In the rows, zero is written as 128.
The rows of D fall into a few groups, and each row is roughly a mix of its group's hidden directions.
D (136 x 10):
[[109  94 127 103 104 116 115  96 112 159]
 [140 174 149 112 127 119 168 125 150 138]
 [133 173 133 117 123 108 164 135 154 153]
 [119 144 133 100 134 133  69 146 143 135]
 [143  85 121 133 174 132 106 115 130 110]
 [100 141  93 134  90 100 145 139 139 111]
 [164 145 115 151 110 178 128 135 133 120]
 [101 113  73 127 142 127 117 131 127 158]
 [130 125 148 132 134 120 158  72 136 152]
 [146 100 107 122  83 149 136 106 126 102]
 [151 166 115 121 129 159 105 166 118 131]
 [141 130 105 138  93 153 103 137 119  85]
 [100 122  93 140 136 108 119 149  92 155]
 [156 121 143  94 110 143 107 159 161 122]
 [108  99 113  99 101 127 118  93 107 148]
 [149 120 127 152 130 153 100 118 179 132]
 [108 132  95 111 142 169 102 141 148 111]
 [101 128 115 125 100 131 103 166 164 115]
 [130  94 115 110 105 139 114 145 154 170]
 [136  86 108 136 168 113 101 117 120 112]
 [127 100 143 127 144 146 145  72 129 114]
 [104  83 140 128 136 126 141  84 134 112]
 [162 111 128 132 111 140 101  86 157 120]
 [146 108 125 143 126 100 169  93 151 121]
 [147  96  85 144 119 120 147 108 102 141]
 [130 170 137 111 130 106 135  95 128 167]
 [115 108 124 142 144 107 134  71 143 114]
 [113 108 126 103 100 105  93 125 114  93]
 [151 127 145 129 150 156 126 121 177 101]
 [100  90 102 130 107 107 120  92 135 122]
 [130 132  80 168 119 152 108 123 117 121]
 [137 148 160 140 113  97 133 114 129 175]
 [ 96  87 137 111 146 158 151 146 138 130]
 [162 131 153 150 148 149 132 144 151 165]
 [108 164 172 133 118 121 149 149 141 109]
 [113 143  97 126 127 126 117 132 183 103]
 [142  92 137 133 178 144 118 108 132 110]
 [133 118 116 161 150 131 181 133 135 104]
 [149 122 166 136 132 115 142 105  81 142]
 [123 167 136 127 118 122 170 135 155 160]
 [115 139 154 113 182 108 149 120 126 142]
 [126 122 124  75 123 142  88 121 118 148]
 [159 125 141 140 147 156 106 150 143 168]
 [148  84 140 123 157 135 121 127 134  86]
 [158 152 135 161  80 129 114 138 135 131]
 [149 153 170 138 134 111 115 102  96 122]
 [112 161 118 127 109 117 125 112 128 183]
 [100 141 135  91 122 145 120 163 118 161]
 [136 139 146 149 128 126 185 139 138 100]
 [109  91 137 143 124 125 143  92 139 167]
 [140 101  86 135 128 167 150 123 149 125]
 [129  86 155 131 164 135 142  95 136 128]
 [ 99 128  98 124 141 124 112 126 100  80]
 [151 111 143 114 110 141 119  75 145 109]
 [134 120 132 123 127 129 151 144 166 181]
 [146 168 154 130 150 104 113 102 101 127]
 [111 152 123 122 127 124 114 181 119 162]
 [155 120 141 123  83 129 122 112  86 118]
 [109 135 120 127 121  94 130 142 147 182]
 [148  99  86 130 152 129 161 125 107 122]
 [131 116 169 172 124 135 122 128 160 111]
 [123 138  99 120  92  86 111 153 113 126]
 [152 125 123 146 121 111 185 123 113 106]
 [ 96 103 112 131 150 162 121 137 166 117]
 [106  71 160 128 119 125 141 114 127 134]
 [146 105 127 112  91 134 145  91 115  99]
 [147 147 145 128  98 137 101 160  91 138]
 [109 102 141 148 138 102 115  98  97 156]
 [127 166 151 111 115 106 151 165 114 113]
 [101 133 107 140 109  96 108 139  93 154]
 [133 108  98 101 112 169 139 138 154 146]
 [131 153 139 154 143 169 155  95 123 121]
 [132 114  82 144 142  88 109 110 115 128]
 [165 156 108 114 103  99 130 137 136  98]
 [125 157 136 119 125 107 168 133 158 163]
 [176 149 145 137 135 122 148 100  99 130]
 [151 118 112 153  96 159 100 142 126 102]
 [123 127 144 124 119 136 155 172 173 118]
 [121 129 104 140  75 116 148 144 153 113]
 [144 141 138 105 130 155  95 150 171 128]
 [142 114 124 169 160 111 138  98 127 100]
 [162 121 126 109 126 160 139 132 171 103]
 [116 162 135 132  73 148 141 135 123 140]
 [131 123  97 164 117 103 102 111 109 158]
 [106 129 115 130 146 157 120 156 177 114]
 [116  96 123 102 110 130 123  98 119 173]
 [145 109 108 141 185 149 122 127 145 124]
 [152 165 117 128 108 124 157 156 150 103]
 [140  81 126 148 136 142 139 136 139  84]
 [101 158 173 126  96 123 111 130 138 137]
 [166 114 149 152 122 150 120 152 157 152]
 [146 134 150 173 129 115 142 103 150  99]
 [131 154  93 126  94 102 110 155 112 117]
 [125 106 176 115 146 167 123 119 120 113]
 [154 140 169 154 133 133 107 107  95 124]
 [132 130 160 163 128 142 133 103 170 109]
 [105 159 161 120 149  97 123 150 153 124]
 [116 117 125  91 176 142 123 121 122 160]
 [130 171 101 114 118 103  99 135 119 157]
 [ 99  89  89 131 138 146 142 112 112 113]
 [149 172 113 109 119 123 120 166 108 145]
 [128 124 108 153 101 140 116 120 105  77]
 [151 143 137 114 123  98 139 101  81 140]
 [145 112 106 163 164 106 144 111 111 111]
 [ 99  98 138 140 151 153 102 108 102 147]
 [107  95 130 132 153 112 168 130 151 154]
 [126  91 126 132 139 150  84 123 101 104]
 [119 171 138 142 102 151 166 121 134 144]
 [112 137 148 109 156 102 163 113 135 162]
 [160 166 114 142 130  96 148 143 132 154]
 [144 157 149  90 110 127 107 151 149 107]
 [139 142 145  87 124 159 112 151 162 125]
 [126 111  84 135  89 158 126 129 134 150]
 [106 129 138 148 142 185 124 150 115 118]
 [147 114 117 146  95 147 150 153 168 135]
 [110 145 120 104 107 139 116 178 131 156]
 [105 103 114 136 144 146  89 106 128 163]
 [127 104 136 133 122 156  99  84 149 151]
 [152 134 159 128 133 121 116 150 155 175]
 [116 145  80 139 114 102 103 143 116 150]
 [147 162 120  84 126 122 157 128 141 103]
 [130 107 135 121 171 147 166  96 130 123]
 [129 148  73 149 112 108 122 147 136 140]
 [ 84  98  98 121 127 104 119 104 140 132]
 [117 151 117 119 126  82 137 114 131 172]
 [118 138 150 110 132 114 148 180 122 156]
 [ 95 133  86 111 148 145  96 128 145 119]
 [105 106  90 118  78 123 135 120 132 132]
 [ 95 127  98 122 109 102 132 136 125  82]
 [142  99 130 136 119 153 114 135 113  74]
 [132 121  85 138  96 162 125 133 136 159]
 [139 154  83 143 112  96 141 135 149 145]
 [103 146 129 154  99  85 122 135 100 137]
 [157 124 138 145 106 147 123 111 179 113]
 [116 121 172 139 114  82 122 110 110 131]
 [109 134 125 118 146 122 179 156  97 124]]
One row of each group comes first, with its name. Which group is each row after those in?
[104 136 143 104 160  98 115 104  96 121] | <60>
[136 129 140 109  90 120  83  97 128 137] | <50>
[133 100 154 116 171 119 138  98 147 146] | <69>
[143 156 131 116 129 157 113 178 111 140] | <2>

[ 79 128 104 114 158 116 111 139 148 140] | <2>
[103 130 110 106 105 120 128 151  91 163] | <50>
[141 121 129 144 106 118 188 115 108 121] | <50>
[135 140 152 160 119 108 115 113 100  86] | <60>
[ 95 110  95 122 110 147 104 154 154 122] | <2>
[109  89 157 107 100  99 133 122 126 146] | <69>
[139 174 115 142 123 129  88 157 138 129] | <2>
[139 118 102 145 122 141 110  75 132 102] | <2>
[ 95 136 162 144 106 106 130  97 103 137] | <50>
[107 153 132 120 135 121 142 146 150 183] | <69>
[141  96 119 156 142 145 151 139 146  86] | <69>
[149 108 108 153  95 160 109 149 140 112] | <60>
[154 134 175 141 106 109 141 120 145 157] | <60>
[153 148 165 119 135 117 118 149 153 165] | <60>
